Here are some points:
[ 0.4   0.2   0.52 -0.25  1.22  0.54 -0.7  -1.01 -1.37 -0.43 -1.19  1.59  0.31  0.16 -0.67  0.22 -0.82  1.25  0.84 -1.15  0.39  0.02  1.58 -0.42]
[ 1.91  0.09 -0.9  -0.19  0.1   1.09 -0.43 -0.21  1.58  0.72 -0.24  2.52 -1.42 -0.53  0.35 -0.37 -0.25  0.61  0.44  0.02 -1.22  0.51  0.87 -0.89]
[ 1.22 -0.34 -0.11  0.75 -0.24 -0.11  0.15 -1.24 -0.11 -0.48 -0.67  0.87 -1.2  -0.39  1.57 -1.42  0.08 -0.27  1.27  0.22 -0.08  0.47 -0.36  1.54]
[ 0.63  1.01 -0.5  -0.57  2.35 -0.76  0.01 -0.61  0.34  0.56 -0.04  1.72 -1.26  0.14  0.89 -0.04 -1.46 -1.39  0.59  0.92 -0.05 -0.3  -1.53  1.12]
[-0.14  0.35  0.05 -1.59  0.09 -1.74  0.25  0.89 -2.06  0.65  2.61 -2.03  1.18  0.4  -0.21 -0.34  1.02  0.06 -1.38 -2.44 -1.15 -1.21  2.65 -0.22]
[ 0.19  0.19  0.8  -0.72 -1.25 -0.17 -0.06  2.4  -0.19  1.54  0.56  0.41  0.96  0.63  1.17  0.61 -0.67  0.11  1.66 -1.3  -0.31 -0.39  0.65  1.74]
[ 1.29 -0.56 -0.04  2.34  2.5  -0.19  1.42  0.02  0.15  0.63 -1.46  0.78 -1.76  0.88  0.74 -1.07 -0.15  0.52  0.05  0.18  1.19 -0.21 -1.31 -1.37]
[ 1.34  0.3   1.3  -0.58 -0.89 -0.1  -0.69 -1.17  0.08 -1.96  0.78 -1.11  1.08 -0.87 -1.13  1.01  0.19  0.2  -2.22  1.   -1.2  -0.88  0.61  0.38]
[-1.19  0.13  2.65 -0.31  1.23  0.41  2.07 -0.89 -0.14 -1.65 -1.36  1.48 -0.37 -0.98 -0.91  0.77 -0.73  1.17  1.12  1.97 -0.78 -0.47 -0.96  0.26]
[-0.11  0.87 -1.11  0.21  0.19  0.3  -1.13  1.18  0.68 -0.58  2.28 -0.8   0.09  0.57  0.65  1.65 -0.13 -0.72  0.66 -1.09 -0.59  0.9   2.51 -1.52]
[-0.37 -1.3  -0.22  1.41 -0.59  0.03  0.33  0.36  1.49  0.16 -0.13 -0.27 -0.39 -0.29 -0.98  0.1   0.7   0.64 -2.16  0.33  0.59  0.96 -0.36 -0.31]
[ 1.22 -0.2  -0.04 -1.73 -1.93  0.36 -2.4  -1.01  0.22 -0.94  2.05 -1.36  2.79 -1.02  0.33  0.64  0.74 -0.39 -1.44 -0.4  -1.75  0.15  0.94  1.14]
[-0.04  0.1  -0.19 -1.74 -0.35 -1.02 -1.15 -0.01 -1.21  0.13  1.62 -0.29  2.14 -1.45  0.11 -0.83  1.59  0.55 -0.36 -2.64 -1.14 -1.3   2.39 -0.95]
[-0.21  0.46 -2.47  3.37  0.7  -0.4   0.62 -1.02  0.87  0.89 -0.17  0.24 -2.59  1.18  1.11 -0.17 -1.14 -1.34  0.28  1.68  0.57  2.   -0.6   0.29]
[ 1.2  -0.35 -0.2   0.63  1.29 -0.46 -0.58  0.21  0.42 -0.27 -0.53 -0.54  1.42 -0.71  0.65  0.02  1.95  1.3   0.26 -0.54  1.34 -0.04 -0.83  0.42]
[ 0.3  -1.41  1.77 -0.86 -1.23  0.68  0.32 -1.95  0.14 -1.18  2.12 -1.    1.5  -0.99 -0.31 -1.41  0.16 -0.1  -2.05 -0.01  0.01 -1.09 -0.92  0.09]
[-0.04 -1.66  1.02  1.31 -0.39  0.68 -1.02 -0.82  0.77 -1.63 -2.38  0.66 -0.14 -1.35 -0.63 -1.39 -0.97  0.17  0.65 -1.13  0.11 -1.   -0.14 -1.62]
[-0.15  0.68 -0.33 -1.37  0.02  0.52 -0.5   1.74 -1.71  0.01  2.06 -2.01  0.46  0.55  1.22  1.47  1.48 -0.78 -1.56 -1.32  0.07 -0.26  1.73 -0.75]
[-1.48  0.4   0.17  1.34  0.68  0.06  1.43 -0.41 -0.06  0.47  1.35  1.16 -2.04  1.31  0.1  -0.65 -0.45 -1.07  0.89  0.68  1.12  0.45 -0.73 -2.01]
[ 0.31  0.3  -0.93 -1.49  0.31 -1.84  1.15  0.21  0.29 -0.57 -0.66 -0.61 -0.78  0.45 -0.42 -0.3  -0.03  0.43  0.44 -0.59  1.54 -1.38 -1.23  0.08]
[-0.88  0.25 -0.57  1.08  0.22  0.56  0.44 -0.15 -0.03 -0.5  -2.06  0.77 -0.13 -0.5   0.08  0.08 -0.99  1.37  1.09  1.11 -0.34  1.39  0.7   2.44]
[ 2.68  0.7   0.47 -0.67 -0.69  0.69 -0.1   0.76  1.43  1.34 -0.05  0.36  0.05  0.85  3.03  1.36 -1.11 -0.75  1.37  0.83 -1.27 -0.7  -1.51  3.2 ]
[ 0.43 -0.68  1.55 -0.84 -1.    0.86  0.85  0.94 -1.06  0.57 -1.38 -0.53 -0.33  1.08  0.87  0.85 -1.41 -0.52  2.59 -0.84 -1.07 -0.49 -0.54  1.6 ]
[ 0.3  -0.13 -0.78  0.76 -0.38  0.56 -0.36 -0.11 -0.23  1.41  0.08 -0.5  -0.1   1.26 -0.54 -0.59  0.43 -1.83 -0.5   0.56  0.06  0.75 -0.91  0.51]
[ 0.15  0.96 -0.45 -1.9   1.16 -0.02  0.41  0.3   0.4  -0.75 -0.72 -0.45 -1.74 -0.28  0.88 -0.24 -0.24 -0.11  1.3   0.75  0.4   0.7  -1.78  0.91]
[-0.54  0.49  0.87 -1.11  1.15 -0.13  0.6   0.77 -0.09  0.42  0.42 -0.1   0.93  1.06  1.08  0.67 -1.05 -1.22  1.43 -0.47 -0.21  0.52  0.31  0.29]
[ 0.45 -1.25 -0.06 -0.93  0.22 -0.03  0.91  0.08 -0.14 -1.65  0.12 -0.76  1.05 -0.82  0.01  0.79 -0.07  0.09 -2.39 -1.14 -0.12 -1.07  1.42 -1.66]
[-0.23 -0.32 -0.38  0.6  -0.51  0.33  0.29  0.83  0.07  2.19 -0.65  0.38  0.21  0.7   0.12  0.47  0.27 -1.44  0.3  -0.28  0.75  1.34  0.97 -0.23]
[ 2.53 -0.38 -0.39 -0.26  0.04 -0.3   0.24  0.5  -0.18  1.16  0.89  0.23 -0.6   0.54  0.66  0.23  0.72  0.61 -2.07 -0.04  1.11  0.42 -1.36  0.86]
[ 0.79 -0.67 -0.07  0.66 -1.29 -0.03  1.18 -0.31  0.88  1.22  1.45 -0.03 -0.63 -1.07 -1.32  0.    1.95  0.47 -2.54 -1.06  0.71 -0.9  -1.15 -1.45]
[-1.54  0.19  0.34 -0.93 -1.06  0.49  0.26  0.07 -0.03 -1.3   1.73 -0.9  -0.59 -0.85 -0.05 -0.09  0.2  -1.53 -1.35  2.12  0.52  0.22 -0.89 -1.16]
[-1.13  0.29  1.23  0.18  1.84  0.8  -0.15 -1.12  0.78 -0.24 -1.31  1.88 -0.24  1.82 -0.07  0.45 -1.53  1.28  1.21  1.35  1.07 -0.24  0.76 -0.1 ]
[ 1.3  -0.82  0.37 -0.99 -0.15 -0.01 -1.14 -0.46  0.26 -1.21  0.45 -1.78  2.59 -0.33 -1.85  0.24  1.97  1.43 -2.04 -0.92 -1.16 -1.48  1.63 -0.9 ]
[ 0.63  1.55 -0.79  1.25  1.3   0.38 -0.28  0.19 -0.62  0.49 -0.33  0.82 -2.19  0.63  0.58  0.72 -0.44  1.36  1.43  1.49 -0.33  0.02 -1.2   1.44]
[ 1.18 -0.25 -0.02 -2.38  0.32 -0.09 -1.92  0.19 -0.64 -0.06  1.77 -0.75  1.81  0.72 -0.67 -0.04  2.01  1.04 -1.97 -1.27 -1.2  -0.25  1.43 -0.9 ]
[ 0.92 -0.7  -0.78  0.31 -0.4   0.98  0.18 -1.74  1.92 -0.13  0.88 -0.95  0.33 -1.07 -0.51  0.6   1.11  0.14 -0.9   0.15 -0.1   0.07 -0.33 -0.18]
[ 0.7   0.14  0.25 -1.29  1.45  0.7   1.04  0.75  0.11 -0.32  0.13  1.06 -0.86  1.36  0.1   0.03 -2.02 -0.01  1.13  1.9   1.09 -0.59 -1.49  0.95]
[ 0.44  0.38 -0.55 -1.23 -1.51  0.34  0.55 -1.08  0.4  -1.08 -0.1  -1.31  0.   -0.46 -0.69 -0.45  0.39 -0.22  0.06  2.32 -0.02  0.19 -2.27  2.4 ]
[-3.25 -2.14  0.34  1.13  0.08 -0.89  1.2   0.36 -0.43 -0.02 -0.88 -0.47 -0.45 -0.63 -0.87 -0.86  0.2   1.02 -1.11  0.02  0.13 -0.07 -0.31 -2.54]
[ 0.81 -0.54 -0.96  0.48  0.12 -0.51 -0.44 -0.42 -1.17  1.12  1.43 -0.08  0.18 -1.04  0.25 -0.87  1.29  1.29  0.35 -0.92  1.26 -0.12  0.93 -1.42]
[-0.42  1.47 -0.28 -0.12  1.28 -0.5  -0.23  0.08  0.34  0.51 -0.54  1.02 -0.36  0.57  0.5   0.21 -2.53 -0.74  0.42  0.7   0.64 -0.16 -2.18  1.42]
[-0.53 -1.71  0.34 -0.93 -0.81 -1.04 -0.32  0.61 -0.98 -0.95  1.98 -1.21  1.05 -0.45 -1.72  0.43  1.15 -0.37 -1.42 -1.59  0.03  0.47  1.22 -2.41]
[ 0.5   0.21  0.27 -0.59 -0.75 -1.14  0.35  0.15 -0.46 -0.32 -0.31 -1.18  0.94  0.31 -1.7  -0.31  1.37 -0.82 -0.52 -1.31  0.73  1.26  2.39 -1.89]
[ 1.5  -0.19 -0.63 -1.84  0.11 -1.27 -0.28  1.17 -1.   -1.42 -0.66  0.55  0.94 -0.09  0.94  0.25 -0.75 -0.06  1.18  0.33  0.45 -1.01  1.57 -0.67]
[ 0.68 -0.91  1.    0.42  1.86 -0.49 -0.26  0.02  0.12  0.83  0.15  0.61 -0.06  0.06  0.64 -0.2  -0.33  0.82 -0.7  -1.25  0.33 -0.61 -1.36 -1.07]
[-0.23 -0.2   0.2   0.92  1.8   0.09  0.63  0.99 -0.77 -0.88  0.21  0.55 -0.11 -0.93  0.23 -0.84  0.19 -1.08  1.31  0.28  0.88 -0.62 -1.7   1.15]
[ 0.3   0.38  1.24  0.04  1.2   0.66 -0.01 -0.41  0.87 -0.11 -0.47  0.35 -0.51  0.21  1.41  0.02 -0.45 -0.96  0.82  1.17  1.13 -0.16 -1.26  1.03]
[ 0.38  1.14  0.5   0.51 -0.16 -0.25  0.03  0.41 -1.6  -1.47 -1.12  1.77 -1.28  0.01 -0.45 -0.74 -1.52 -0.37  1.55  1.28  0.57  0.39 -1.8   0.44]
[-0.46 -0.27 -1.36 -0.83 -0.47  0.14  0.28  0.73 -0.45 -0.94  0.89 -0.96  0.81  0.95 -0.4   0.62  1.33 -0.4   0.16 -0.18 -0.66 -0.3   1.02 -0.42]
[-0.27  0.99 -1.15  1.36  0.35  0.9  -0.17  0.56 -0.44 -0.71 -2.47  1.09 -0.42  0.85 -0.11 -0.92 -0.03  0.43  1.2  -0.42  0.52 -1.15 -1.07 -0.27]
[-0.12  0.01  0.04 -0.76 -0.27 -0.18 -0.11 -0.78 -0.49  0.7   1.52 -0.72 -1.06 -0.13  0.48 -0.18  1.1  -0.46 -0.72  0.18  0.56  1.52 -0.88  0.38]
[-0.44  1.05 -0.57 -0.52 -2.81  0.6   0.7   0.67 -0.24  1.32 -0.26 -0.01 -0.56  0.42 -1.48  0.68  0.44  0.4   0.26 -0.93  0.52  0.39  3.68 -0.66]
[-1.19  1.62 -0.8  -0.23 -0.43 -0.64  0.3   1.46 -1.02 -1.22  0.76 -0.09  0.88  1.08  0.19  0.73  0.22 -0.27  0.99  0.84 -0.93 -0.04  1.32  0.42]
[-0.41  0.54 -0.03  0.17  0.82 -0.54  0.98 -0.67 -0.73 -0.53  1.01  0.42 -1.92  0.17  2.53 -0.71 -0.89 -1.9   1.35  1.05 -0.54 -0.91 -2.19  0.05]
[-0.79 -0.23  1.19 -0.02  0.45 -0.44  1.59 -1.11  1.3  -0.77 -1.22  1.3  -0.98  2.06 -0.05  0.36 -1.86 -0.13  0.61  0.2  -0.07 -0.14 -1.23 -2.19]
[-1.14 -0.75 -1.29  0.18 -1.76 -0.05  1.86  0.58 -1.15  0.08  2.18  0.19  1.05  0.77 -0.21  1.31  0.98 -0.56 -0.08  0.24  0.99  0.91  0.94  0.23]
[ 0.4  -0.02  0.09 -1.17 -0.91  0.5  -0.71  0.68 -0.54 -0.31  3.03 -0.91  2.12  0.26 -0.39  2.13  0.25 -1.01 -1.72 -2.04 -2.4  -0.57  2.9   0.18]
22 more points follow, each with its number after it:
[ 1.55 -0.51  0.86 -0.92  1.27  0.79  0.41 -0.52 -0.49  0.45 -0.34 -0.29  1.1  -0.42  0.02 -0.91 -0.84  1.81 -1.79 -1.22  0.34  0.63 -0.21 -1.61] 0
[ 0.44 -0.95 -0.09  1.29  0.71 -0.79  1.38 -1.07  0.5  -1.52  0.6  -1.2   0.03  0.8   1.4  -0.78  0.   -0.61 -0.74  0.81  0.62 -0.93 -1.8   0.73] 1
[ 0.71  0.05  0.66  0.    0.16  0.41 -0.38  1.07 -0.7   1.87  0.12  0.6  -1.53  0.88  1.5  -0.1   0.41  0.14  2.05  0.14  0.53  0.53 -3.11  0.33] 2
[-2.19  2.06 -0.87  0.42  1.03 -0.46  0.65 -1.31  1.01  0.59  0.18  0.96 -1.3  -0.68  0.74  0.31 -1.1   0.18  0.45  1.72  0.57  0.07 -0.78  0.27] 3
[ 0.86 -0.11 -0.08  1.02  0.49 -0.06  0.09 -2.06  1.24  0.57 -1.39 -0.11 -0.22 -0.06 -0.74 -0.68  0.95  0.36 -0.7   0.02 -0.16  0.16 -0.58 -2.01] 4
[-0.18 -0.79 -0.68 -0.91 -0.48 -0.72  0.57  1.52 -1.87 -0.19  0.51 -2.47  0.91  0.38  1.51 -0.26  1.03  1.02 -0.44 -0.45 -0.24  0.18  1.76 -0.53] 5
[-1.82 -0.47 -0.55 -0.57 -1.07  2.37 -0.51  0.31  0.31  0.16  0.86  1.85 -0.3  -1.01 -1.75 -0.69  0.94 -0.55  1.02 -1.53 -0.46  1.09  2.13 -2.  ] 6
[-0.3   0.37  2.21  1.52  0.08  1.51  0.46  0.41  0.48 -0.74 -3.82  1.51 -0.4  -0.35 -1.09 -0.22 -1.84  0.78  0.7   1.23  1.5   0.13  0.69  0.96] 7
[-0.45 -0.62  2.24 -0.65 -0.34  0.69 -0.5   0.64 -0.54 -1.17 -0.76 -0.75  1.23  0.8   0.26  0.76  0.23 -0.59  2.36  0.8  -1.14 -0.65  2.16  1.07] 8
[ 0.08 -0.51  0.25  1.83  1.19 -0.12  1.66 -1.62  0.5  -1.04  0.84  1.05 -2.39 -1.04 -0.21  1.67 -1.11  1.41  0.02  0.36  1.11  0.52 -0.8  -1.37] 9
[-0.06 -0.28 -0.12  0.24  1.25  0.52  0.18  0.37  0.22 -0.09  1.01 -0.69 -0.54 -0.26  0.21 -1.32 -0.17 -0.24  0.17 -0.09 -0.06 -0.52 -1.44 -1.03] 10
[ 0.96  1.44  0.52  0.05  1.12  0.52 -0.32  0.19  1.19  0.18 -1.22 -0.02 -0.86  0.61  0.67 -1.47 -1.42  0.17  2.41  0.68  1.06 -0.01 -2.34  1.84] 11
[ 0.92 -0.71 -1.08 -0.43  0.27 -2.34 -1.49  0.16 -0.59  1.12  0.49 -1.52  0.86 -0.12 -0.22  0.44  0.98  0.62 -2.19  0.06 -0.04 -1.15  1.96 -2.16] 12
[ 0.2  -0.19 -0.24 -1.17  0.41 -1.05 -1.58  0.79  0.11  0.32  2.42 -3.04  1.69 -0.32 -0.51  1.2   0.   -0.44 -2.02 -1.04 -0.59  0.08  0.22 -0.79] 13
[-0.17  1.21  0.12 -2.14 -1.44  0.3  -0.04  1.92 -0.01  0.32 -0.94  0.   -0.22  0.01  2.11 -0.17 -1.97 -2.06  2.35  2.11 -0.09  1.27 -1.19  3.44] 14
[ 0.02 -1.8  -1.47  0.66  0.66  0.45  0.78 -1.4   0.45  1.85 -0.9   1.35 -0.46 -0.31  2.05 -1.45  1.13  1.67  0.18 -1.9   1.27  0.3  -1.04  0.86] 15
[-0.37  0.15  0.17 -0.27  0.63  0.   -0.33  0.18  0.33 -0.3   1.21 -0.63 -0.74  0.98 -0.74  0.39 -0.65 -0.33  0.32  1.29 -0.23 -0.4  -0.49  0.7 ] 16
[-1.75  0.18 -0.3   1.25 -0.36  0.81  0.22 -0.76  1.55 -1.22 -0.89  1.1  -0.96 -0.32 -1.26  1.32 -1.14  1.56  0.09  1.94 -1.64  0.67  0.55  1.37] 17
[ 0.02  0.24 -0.84 -0.1  -0.67  0.48 -0.65  1.06  0.27  2.56 -1.21  2.14 -0.21  1.18 -0.47 -0.36  1.35 -0.39  1.7  -0.91  0.26  0.74  2.1   0.71] 18
[ 0.73 -0.18 -0.67  1.35  0.14  0.4  -0.03 -0.8   0.28  0.38 -0.78  0.22 -0.85 -1.8   0.06  0.35  0.26  1.54 -1.71  0.52  0.05  1.13 -0.35 -0.5 ] 19
[ 1.3  -0.8  -0.42  2.24 -0.12  0.4  -0.41 -0.52  1.07  1.88  0.05  0.58 -0.1   1.15  0.2   0.5   0.13  0.68  1.33 -0.49  1.87 -0.33 -1.85  1.17] 20
[ 0.4  -0.51  0.06  0.16 -0.95 -0.08  0.15  0.14 -0.82 -1.32 -0.23 -2.65  1.13 -0.59  0.19 -0.27 -0.71  0.7   0.88  1.23  0.02  1.14 -2.3   1.79] 21
Which three of these numbered points are nearest to each point below, looking only along the 7 directions in which the first points spread most? Their numbers follow each, nearest first.
[ 0.61  0.76  0.64  0.67  1.71 -1.55  0.1   0.43 -0.51  0.08  1.47  0.79  0.01 -0.33  0.96 -1.34 -0.59  0.34  2.12 -0.57  1.24 -0.16 -2.05  0.99] > 2 10 11
[ 0.34 -0.07 -2.18  0.83  1.51 -1.2   1.96 -0.14  0.29 -0.57  2.07 -0.79 -0.77 -1.    1.1  -0.76  1.25  0.53 -1.82 -0.59  1.53 -0.21 -1.2  -2.28] > 10 1 4
[ 0.16  0.6   3.08  2.11  0.2  -0.29  1.26  0.1   0.09 -0.98 -4.18  1.99 -1.48 -1.53 -0.26  0.45 -1.73  0.58  1.21  1.19  1.    0.08 -0.27  1.49] > 7 11 17
[ 0.39  0.44 -0.19  0.34  1.27  0.05  0.72 -1.3  -0.2  -1.18 -1.02  0.97 -0.07  0.56  1.41 -0.4  -1.88 -1.35  2.68  0.15  1.28  0.   -2.12  1.97] > 11 2 3
[ 0.67  0.39 -0.42  0.19  1.51 -1.12  0.39 -0.1   0.64  0.11  0.15  1.16 -1.01 -0.63  0.68 -0.51  0.26  1.51 -0.82  0.34  2.27  0.01 -1.74 -0.97] > 10 15 1
[-0.01 -0.24 -0.73  1.12  0.74 -0.54 -0.79 -0.98  1.03 -0.01  0.33 -2.56 -0.66 -0.22 -0.22 -1.2   0.15  0.5  -0.89 -0.93  1.17 -0.23 -3.01 -0.3 ] > 1 10 19
[ 0.44 -0.1   0.59 -0.04  0.33 -1.04  0.62  1.55  0.53 -0.11  1.08 -0.54 -1.68  0.9  -0.37  0.36  0.14  0.26  0.3   1.42 -1.66  0.86 -0.73  1.3 ] > 16 3 10
[ 0.41 -0.43  0.91  1.13  0.63  0.05 -1.29 -0.23  0.71 -0.29  0.04 -0.48  0.6  -0.82 -0.5  -1.03  0.23  1.88 -0.86 -1.5  -0.99 -1.31 -0.99 -1.3 ] > 0 4 19
[ 0.68 -0.49  1.12  0.2   0.35  1.39  0.91 -0.88  0.17 -0.26 -0.74  1.91 -0.74 -0.56 -0.42  0.7  -0.03 -1.18 -0.32  1.21  0.16  0.94 -0.65 -0.49] > 9 3 16
[-1.26  0.53  0.81 -1.29 -2.74 -0.89  0.72  0.36 -1.63 -1.11 -0.98 -1.36  0.95  0.65 -2.85  0.26 -0.73 -0.99 -2.35 -1.31 -0.89 -0.53  3.78 -4.14] > 6 5 12
[-0.25  0.63  1.25  2.39 -0.06  0.76  1.12 -1.11  0.36 -1.44 -3.29  0.7  -0.68  0.73 -0.45 -0.34  0.36  1.24  1.74 -0.54 -1.   -1.33 -0.92  1.94] > 7 11 17
[-0.29  0.06  1.39  1.12  0.76 -0.05  1.26 -0.63 -1.12  0.33 -3.43  2.58  0.13 -0.47 -0.63  1.54 -0.73  0.78  1.55  1.54 -0.39  2.31 -0.29  2.03] > 7 17 11
Here are 22 other points, each followed by its number:
[-0.05  0.87 -0.79 -1.71 -0.06  0.15 -1.11 -0.59  0.79  0.01  3.58 -0.41  0.03  0.29 -1.13 -0.91  1.79 -1.49 -1.67 -0.04  0.47  0.37  1.16  1.12] 0
[-0.43  1.99 -0.43  0.91  1.07 -0.16  0.1   0.08 -1.33  1.1  -2.12  2.41  0.29  0.4   1.   -0.85 -0.52  1.82  1.23 -1.41 -0.53 -0.49  0.05  0.01] 1
[-0.98  0.25  0.57 -0.59 -0.33 -0.75  1.31  0.13 -0.54 -1.52 -1.11 -1.47  0.43  0.87  0.37  0.36 -1.17  0.15  1.14  0.75  0.   -0.82 -1.55  1.47] 2
[ 2.5   0.03  0.09 -0.41  1.25 -0.06 -0.9   0.22 -0.46 -0.03 -0.09 -0.55  0.61  0.02 -0.39 -0.96 -0.71  0.7  -2.1  -1.06  0.81  0.23  0.07 -0.61] 3
[-1.17  0.78  0.78 -1.68  0.11 -0.6  -2.49 -0.87  0.48  0.62  0.18 -1.24  1.12  1.33  1.29  1.64 -0.31 -0.77 -0.51 -0.66  0.51  0.38  2.93  0.24] 4
[ 0.15  0.31  0.76  0.25 -0.9  -0.45  0.51  1.16 -0.78 -0.22 -0.72 -0.41  1.18  0.2   0.24  0.02  0.15  1.82  0.82  1.04 -0.06 -0.07 -1.57  1.61] 5
[-0.42  0.63 -0.79 -0.93 -1.04  0.72  0.13 -0.03 -0.15  1.48 -0.34 -0.28 -0.6   0.62  0.14 -0.89  0.7  -0.08  0.28  0.54 -0.24 -0.91  1.33  0.6 ] 6
[ 0.62 -0.33 -0.54  0.2  -0.73  0.05 -0.23 -1.48  1.89 -0.43 -1.55  0.3  -0.97 -0.12 -1.53  0.76  0.41  0.94 -1.57  0.64  0.28  1.78 -1.17 -0.9 ] 7
[-1.55  1.62 -1.93  0.32 -2.11 -0.9   1.02  1.4  -0.54  2.62  0.52  1.18 -1.68  0.48 -2.37 -0.93  1.06 -0.18  0.09 -1.32 -0.41  1.19  4.16 -0.67] 8
[ 0.12 -0.87  0.01 -0.82  0.03  0.36 -0.35 -0.73  0.68  0.99  2.84 -0.97  1.55 -1.14  0.03 -0.26  0.35 -1.42 -1.26 -0.94  0.58 -0.13  0.    1.02] 9
[-0.18 -0.32  0.41  0.97  0.17  0.8   0.91  0.16 -0.31  0.23 -1.61  0.71  0.73  0.36  0.14  0.42 -0.28  0.51  1.8   1.05 -0.41  0.87 -1.1   1.62] 10
[-0.62  1.4   1.76  0.44  0.98 -0.87  0.26 -0.91 -0.49 -1.31  0.17  0.41 -1.96  0.19 -0.41  0.89 -1.25 -1.17  1.81  0.92 -0.22 -0.51 -1.41  0.41] 11
[-0.73 -0.36 -0.14 -1.2  -0.9   0.1  -0.29 -0.86  2.65  1.82  0.19 -0.64 -1.92 -1.12 -0.46 -0.81  2.9  -0.9  -2.09  1.18  0.17  0.81 -0.5   2.05] 12
[-0.68  0.94 -0.16  1.55  0.49 -0.43  0.42  0.77 -0.14  0.61 -1.85  3.13 -1.32  1.15  1.55 -0.61 -1.47  0.33  2.58  0.9   2.42 -0.33 -0.74  1.56] 13
[ 0.04 -0.37  1.27  0.58 -0.02 -0.37  0.91  0.68 -0.1  -1.31  0.07  0.19  0.75 -0.62  0.81  0.61 -0.49 -0.41  0.04  0.59 -0.5  -0.09 -2.28  0.86] 14
[ 0.44 -0.61  1.31 -0.72  0.75 -0.23 -0.35 -1.82  0.43 -1.31  1.81 -1.79  1.69 -0.19  0.03 -0.65  1.17  0.31 -1.56  0.68  0.47 -1.37 -0.18  0.81] 15
[-0.87 -0.24 -0.96 -0.24  1.2  -0.96 -0.19 -0.89 -0.83  1.09  0.31 -0.3  -0.64  0.64  1.14  0.72  1.82  0.64  1.94  1.58  1.3   0.43 -2.72  1.23] 16
[ 2.05  0.06  1.    1.36  1.46  0.08  0.26 -0.75  0.81 -1.39 -1.38  1.68 -2.5  -0.3   1.31 -0.23 -1.71 -1.1   1.62  1.19  1.12 -1.89 -2.67  2.22] 17
[ 1.17 -0.29  0.2   1.85 -0.21 -0.93  0.79 -0.31 -0.52  0.95 -1.01 -0.55 -1.32 -1.62 -0.71 -1.46 -0.32  0.93 -1.99  1.15 -0.19  0.44 -1.27 -1.13] 18
[ 0.63 -0.11  1.53 -0.3   1.45  0.58 -0.19  0.13 -0.42  0.19 -1.89  1.51  0.32 -0.08  0.41  0.21 -0.86  0.22  2.24  0.39 -0.39 -0.36 -1.01  0.6 ] 19
[-0.59 -1.04  0.37  0.07  0.99 -0.81  0.25  0.98 -1.65 -1.45 -1.32  0.66  1.58 -0.56  2.06  0.09 -0.33 -1.98  2.07 -0.98 -0.93 -0.33 -0.7  -0.16] 20
[-0.55 -1.19  0.39  0.98 -0.47 -0.14  0.82 -0.91  1.08  0.96 -1.04  1.16 -0.57  0.92 -0.34 -0.01 -1.26  0.36 -0.24 -0.5   1.21  0.54  0.89 -1.45] 21
Which three of these numbered points are nearest to each point below, looking only along the 7 directions in which the first points spread most? Their numbers follow each, nearest first.
[-0.05  0.25  0.88 -1.15  0.35 -1.34 -0.5  -1.05  0.57 -2.37  1.63 -1.21  1.76 -1.82 -1.02  0.33  0.36 -0.05 -1.48 -0.49 -1.04 -1.75 -0.1  -0.37] > 15 9 3
[ 1.66 -1.09  0.32 -0.74 -1.07  2.1  -0.91 -0.93  0.66 -1.63  0.53 -1.49  0.71 -1.54 -0.42  0.75  0.43  0.23 -1.31  0.83 -1.12 -1.23  0.44 -0.12] > 15 9 3
[-0.18 -0.4  -1.99  0.53 -1.65 -0.36 -0.17 -1.9   0.88  0.53 -0.78  0.46 -0.04 -0.39 -1.53 -1.21  0.93 -0.68 -1.96 -0.28 -0.55 -0.14  0.91 -1.08] > 7 18 21
[ 2.29  0.74  0.73  0.22 -0.09 -0.06 -0.72  0.32  0.08 -0.67 -1.06  0.8   1.28 -0.82 -0.01  0.6   0.11  0.36  1.97  0.77  1.32 -0.55 -1.4   0.63] > 5 19 10
[-0.49  0.8  -1.12  0.11 -1.65  0.98  0.67  0.18 -1.22  0.42 -2.01  2.67 -1.75  0.37 -1.25 -0.17 -0.8  -0.61  1.42 -0.14  0.31  0.19  2.95 -1.01] > 21 6 1
[ 1.7   0.47 -1.03  1.14  0.24  0.5   0.91 -0.44 -1.83  0.33 -1.82  0.93 -0.43  0.94  1.05  0.64  0.31  1.53  0.51  0.59  0.96 -0.84  1.09 -1.26] > 1 21 6
[-0.5   0.13 -1.31  0.36  1.59  0.65 -2.2   1.07 -0.51 -0.72 -0.29  0.37  1.57  1.04  0.64  1.67  1.12 -0.98 -1.74 -2.6  -0.92 -0.99  2.41 -2.12] > 4 3 6
[-0.89 -0.93  0.22  1.04 -0.19  0.82  0.98  1.08  0.42 -0.27 -2.47  0.44 -0.52  0.63 -0.69 -0.57 -2.33  0.2   1.34  1.5   0.36  0.29 -0.52  0.26] > 10 11 19
[ 0.97  0.54 -1.06  0.43  2.    0.2  -0.87 -1.09  1.58  0.51 -0.28 -0.02  1.28 -0.59 -0.49 -0.19  0.87  0.67 -1.28 -1.13 -0.46 -1.01  0.23 -2.68] > 3 21 18
[-0.03 -0.26 -1.01  0.75  0.39  0.14 -0.04  0.01  0.1   1.49 -2.38  2.43 -0.81 -0.03 -0.02 -0.62 -0.23  1.54  0.41 -0.42  0.69 -0.17 -0.74 -0.29] > 1 21 10
[-0.64 -0.46  1.88 -0.79  1.    0.02 -0.76  1.71 -0.69  0.38 -2.91  1.17  1.05  0.11  0.48  0.45 -1.06  0.35  0.37 -0.22  0.03 -0.03 -0.51 -0.56] > 19 20 1
[ 1.   -0.57 -0.22 -0.02  0.57  0.26  0.2  -1.56  1.14  1.4  -0.35 -0.35  0.76  0.27  0.34 -0.2  -0.01  0.7  -1.41 -1.35 -0.33  0.38 -0.42  0.69] > 3 9 6
